Small tables with named rows and columns. After each table, cells are looked up by row and column.

Table deveta
	pega	budu	ral	gika	salago	rimarad	pesuf	fezeve
derab	81	127	176	94	116	156	139	108
petugiz	200	96	136	138	94	128	113	158
nik	134	154	138	78	161	172	104	133
kad	97	145	138	99	150	123	94	101
vuzi	144	111	144	127	164	113	84	128
voz	88	145	201	102	94	123	132	124
zuf	135	105	150	127	63	189	136	182

What is the fezeve of kad in deveta?
101
What is the pesuf of zuf in deveta?
136
What is the pesuf of voz in deveta?
132
What is the budu of voz in deveta?
145
What is the pega of nik in deveta?
134
What is the salago of petugiz in deveta?
94

Table refo
|  | rikev | fovuf |
|---|---|---|
| lebor | 59 | 160 |
| kugimiz | 152 | 240 |
| nepi | 202 | 239 |
| lazogu | 132 | 227 |
| tinunor | 18 | 122 |
| pumesul | 46 | 129 |
| zib | 201 | 231 |
| kis | 238 | 252 |
| laka | 247 | 201 |
| kos | 244 | 198 |
| dof | 174 | 232 |
| tib | 153 | 239 |
| bomekek | 222 | 231 |
| fivusud | 156 | 229 |

What is the fovuf of bomekek in refo? 231
What is the fovuf of zib in refo? 231
What is the rikev of tib in refo? 153
What is the fovuf of tinunor in refo? 122
What is the fovuf of kis in refo? 252
What is the rikev of fivusud in refo? 156
Which row has the largest fovuf? kis

Table loku
	gof	lok	noz
sim	-53.6	-33.9	64.5
vur	82.5	-11.5	-58.0
gad	-0.1	55.1	41.4
zev	63.2	-83.0	23.4

sim, gof: -53.6
vur, lok: -11.5
sim, noz: 64.5
vur, noz: -58.0
zev, noz: 23.4
zev, lok: -83.0
zev, gof: 63.2
gad, gof: -0.1
gad, lok: 55.1
sim, lok: -33.9
gad, noz: 41.4
vur, gof: 82.5
Which row has the largest gof? vur

dipas =
fields: binenam, dad, popiza, redelum, zive
zetufef: [636, 183, 388, 372, 63]
der: [829, 134, 226, 98, -497]
fuli: [449, 352, 76, -36, -632]
mirave: [870, 147, 214, 28, -281]
guzez: [928, 164, 277, 76, -267]

What is the popiza of guzez in dipas? 277
What is the zive of der in dipas? -497
What is the redelum of fuli in dipas? -36
What is the binenam of zetufef in dipas? 636
What is the zive of zetufef in dipas? 63
What is the redelum of guzez in dipas? 76
What is the redelum of zetufef in dipas? 372

gano =
         nepab  tafa  guvuge  gise  lub  zum  tiku  sageko  kalis  gab
vufed      164    41     120    75   46  107   144     209     19  187
topibod    191   189     159   228  185  109    95     188     91  166
veka       223   186      86    19  222   39    69      31     16  231
bomazum     88    90     176   190  105   35   140      26    140  143
mopo        82   105     136    73   52  117   120      18    139   92
lek         70    53      77   127  199  195    38     160    158  189

lek, tiku: 38
veka, nepab: 223
topibod, tafa: 189
bomazum, guvuge: 176
veka, zum: 39
mopo, tiku: 120
lek, lub: 199
bomazum, tafa: 90
vufed, lub: 46
lek, gab: 189
lek, sageko: 160
topibod, gise: 228
veka, gise: 19
veka, guvuge: 86
vufed, gab: 187
Which row has the largest guvuge? bomazum

vuzaz =
fields: difevo, fanata, tozu, bafu, susolo, deri
lum: [207, 77, 195, 111, 122, 121]
fufifo: [82, 72, 88, 137, 203, 94]
sipuz: [189, 147, 209, 151, 191, 170]
gavemu: [199, 108, 185, 125, 136, 120]
nomet: [131, 119, 146, 126, 202, 135]
pipumi: [160, 94, 146, 133, 176, 127]
bef: [240, 205, 222, 186, 138, 189]
vidozem: [75, 135, 76, 40, 41, 189]
mapo: [199, 91, 189, 120, 127, 127]
katofa: [146, 185, 154, 150, 118, 209]

bef, fanata => 205
bef, deri => 189
mapo, fanata => 91
fufifo, deri => 94
katofa, susolo => 118
nomet, difevo => 131
katofa, difevo => 146
katofa, deri => 209
gavemu, bafu => 125
vidozem, deri => 189
pipumi, susolo => 176
nomet, tozu => 146
gavemu, tozu => 185
lum, difevo => 207
gavemu, susolo => 136
nomet, deri => 135
fufifo, fanata => 72
mapo, susolo => 127
gavemu, deri => 120
lum, bafu => 111
Row with the largest deri: katofa

teravud.csv
,buro,desomep,kego,nipep,kad,tik,zas,ninug
nud,125,186,159,165,71,206,95,84
tema,125,183,159,182,71,204,94,76
ziba,129,183,134,217,95,197,83,86
fir,125,102,145,113,173,88,186,184
noruze,98,183,181,165,44,213,110,70
seg,97,183,206,96,58,197,153,102
liki,129,197,180,94,71,202,93,102
sesefoz,120,183,180,158,58,209,110,85
miv,146,134,72,255,183,127,110,103
pir,125,113,159,93,134,111,196,170
fef,151,107,61,240,213,93,117,134

liki, tik: 202
seg, tik: 197
pir, zas: 196
seg, kego: 206
sesefoz, tik: 209
ziba, desomep: 183
noruze, nipep: 165
sesefoz, kad: 58
sesefoz, desomep: 183
liki, nipep: 94
fef, desomep: 107
Which row has the largest desomep? liki

pabes:
         named  ras  nolo  luso  kuli  gaf  sak  bas  pes
fis        124   96   127    75    70  106   85   51  103
vuki        10  210   110   112   163  101   84  169  141
vanu       189  108   127   171   118  186  151  133  108
pigi       103  124   191   108   166  135  143  133  197
gefevon    172  134   167   101   193  106  164   99  134
dupomaz     87  164   115   127   143  121  122  164  121
situsin    184  106   116   155   102  172  144  126   91
dev         45  146   127   162   117  146   66  131  207

vuki, ras: 210
pigi, ras: 124
vuki, gaf: 101
dupomaz, sak: 122
fis, ras: 96
vuki, nolo: 110
fis, gaf: 106
gefevon, named: 172
vanu, kuli: 118
situsin, kuli: 102
dev, kuli: 117
dev, ras: 146
situsin, bas: 126
Row with the largest gaf: vanu

roten:
         vos  mok
bute     160  147
tuzugi   201  173
vobus    189  197
pato     124  189
ger      170  123
vigeto    51  162
dupo     161  139
lukeses  185  128
faf      155  173
kazo     166  161
vir      154  150
vum      124  136
buvimet  150  107
nis      130  180

What is the mok of faf in roten? 173
What is the vos of vir in roten? 154
What is the mok of vum in roten? 136
What is the vos of buvimet in roten? 150
What is the mok of vigeto in roten? 162
What is the vos of dupo in roten? 161
What is the mok of dupo in roten? 139
What is the mok of vobus in roten? 197
What is the vos of vobus in roten? 189
What is the mok of ger in roten? 123
What is the vos of vum in roten? 124
What is the vos of faf in roten? 155
What is the vos of lukeses in roten? 185
What is the mok of bute in roten? 147
What is the mok of kazo in roten? 161
What is the mok of nis in roten? 180

Table telod
	pavob	nup	tepima	dagab	duf	zod	famepir	semut	nel	mag
lavu	604	526	230	328	227	355	426	585	360	318
kediton	286	359	860	777	794	795	562	309	791	633
laki	389	631	468	300	475	324	376	681	283	595
gud	650	331	254	684	531	739	259	839	647	581
boboba	753	531	252	289	383	228	601	428	288	302
zakat	442	464	647	737	399	594	614	193	639	552
vavumi	579	740	817	360	749	316	909	276	423	490
telive	592	271	293	520	684	346	370	409	324	628
til	577	480	548	516	348	736	680	437	798	100
vime	673	243	356	593	592	579	534	345	608	337

vavumi, famepir: 909
gud, pavob: 650
til, zod: 736
gud, tepima: 254
vime, nup: 243
telive, duf: 684
telive, semut: 409
boboba, nup: 531
gud, duf: 531
vavumi, pavob: 579
zakat, nup: 464
vime, pavob: 673
til, dagab: 516
boboba, tepima: 252
zakat, tepima: 647
zakat, duf: 399

gok:
,gema,lil,pebi,parid,saf,tok,sozak
buf,6180,6585,7059,5351,6319,5299,6276
vago,5261,7852,6366,3630,7444,5683,6067
keri,6618,7329,7023,6714,5914,4631,6938
suni,5403,7321,6670,4087,6752,5809,6180
delav,5061,8883,6611,3895,6016,5829,8227
vivu,5540,7497,6478,4217,7259,5895,6004
nal,8726,6265,8730,7143,7494,1796,6693
nog,6169,7584,6378,4894,8072,5319,5724
keb,7442,6095,7496,6869,6526,3303,6523
pav,6507,6720,7148,5576,6660,4977,6135
neti,6992,6281,7279,6498,6308,3903,6418
kur,6310,6602,7170,5421,6352,5256,6222
peduv,5884,6729,6902,5067,6248,5692,6437
nefeg,5536,9918,6490,5638,4852,6299,8843

nefeg, saf -> 4852
peduv, parid -> 5067
keb, gema -> 7442
nog, gema -> 6169
suni, sozak -> 6180
kur, lil -> 6602
vivu, lil -> 7497
nog, parid -> 4894
vago, saf -> 7444
nal, pebi -> 8730
peduv, gema -> 5884
nog, tok -> 5319
vago, parid -> 3630
peduv, pebi -> 6902
pav, tok -> 4977
nal, saf -> 7494

Table vuvafuv
|  | zivok | boburip | beva | bura | tor | suzavos | bebip | bom |
|---|---|---|---|---|---|---|---|---|
| mik | -452 | 223 | -701 | -280 | 270 | 46 | 466 | -179 |
| mapuro | 349 | 252 | 381 | -7 | 181 | 648 | 52 | 330 |
| bet | 263 | -127 | 167 | 337 | -84 | 220 | -472 | 311 |
| viz | 629 | 352 | 636 | 909 | 214 | 302 | 261 | 318 |
| molator | -105 | -76 | 226 | 229 | 450 | -358 | 631 | 707 |
| gem | 119 | 311 | 208 | 234 | 369 | 496 | 708 | -603 |
| kar | -305 | -90 | 374 | 888 | 416 | 551 | 105 | 371 |
| melig | 583 | 712 | -85 | -83 | -159 | -440 | 242 | -447 |
| novum | -58 | 56 | 61 | 589 | -204 | 107 | 154 | 65 |
| gozi | -118 | 768 | 117 | 468 | -516 | 799 | 105 | 58 |
| sozomik | -360 | 345 | -554 | -207 | 711 | 402 | 206 | 298 |
| darog | 678 | 683 | 577 | 858 | 50 | 186 | 172 | 209 |

What is the suzavos of bet in vuvafuv?
220
What is the suzavos of mapuro in vuvafuv?
648
What is the bura of gem in vuvafuv?
234
What is the suzavos of sozomik in vuvafuv?
402
What is the bebip of molator in vuvafuv?
631
What is the beva of viz in vuvafuv?
636
What is the bebip of gem in vuvafuv?
708
What is the zivok of viz in vuvafuv?
629
What is the zivok of mik in vuvafuv?
-452
What is the boburip of mik in vuvafuv?
223
What is the suzavos of melig in vuvafuv?
-440
What is the beva of darog in vuvafuv?
577
What is the beva of sozomik in vuvafuv?
-554
What is the tor of darog in vuvafuv?
50
What is the bura of melig in vuvafuv?
-83
What is the bom of sozomik in vuvafuv?
298
What is the bura of bet in vuvafuv?
337
What is the bura of novum in vuvafuv?
589

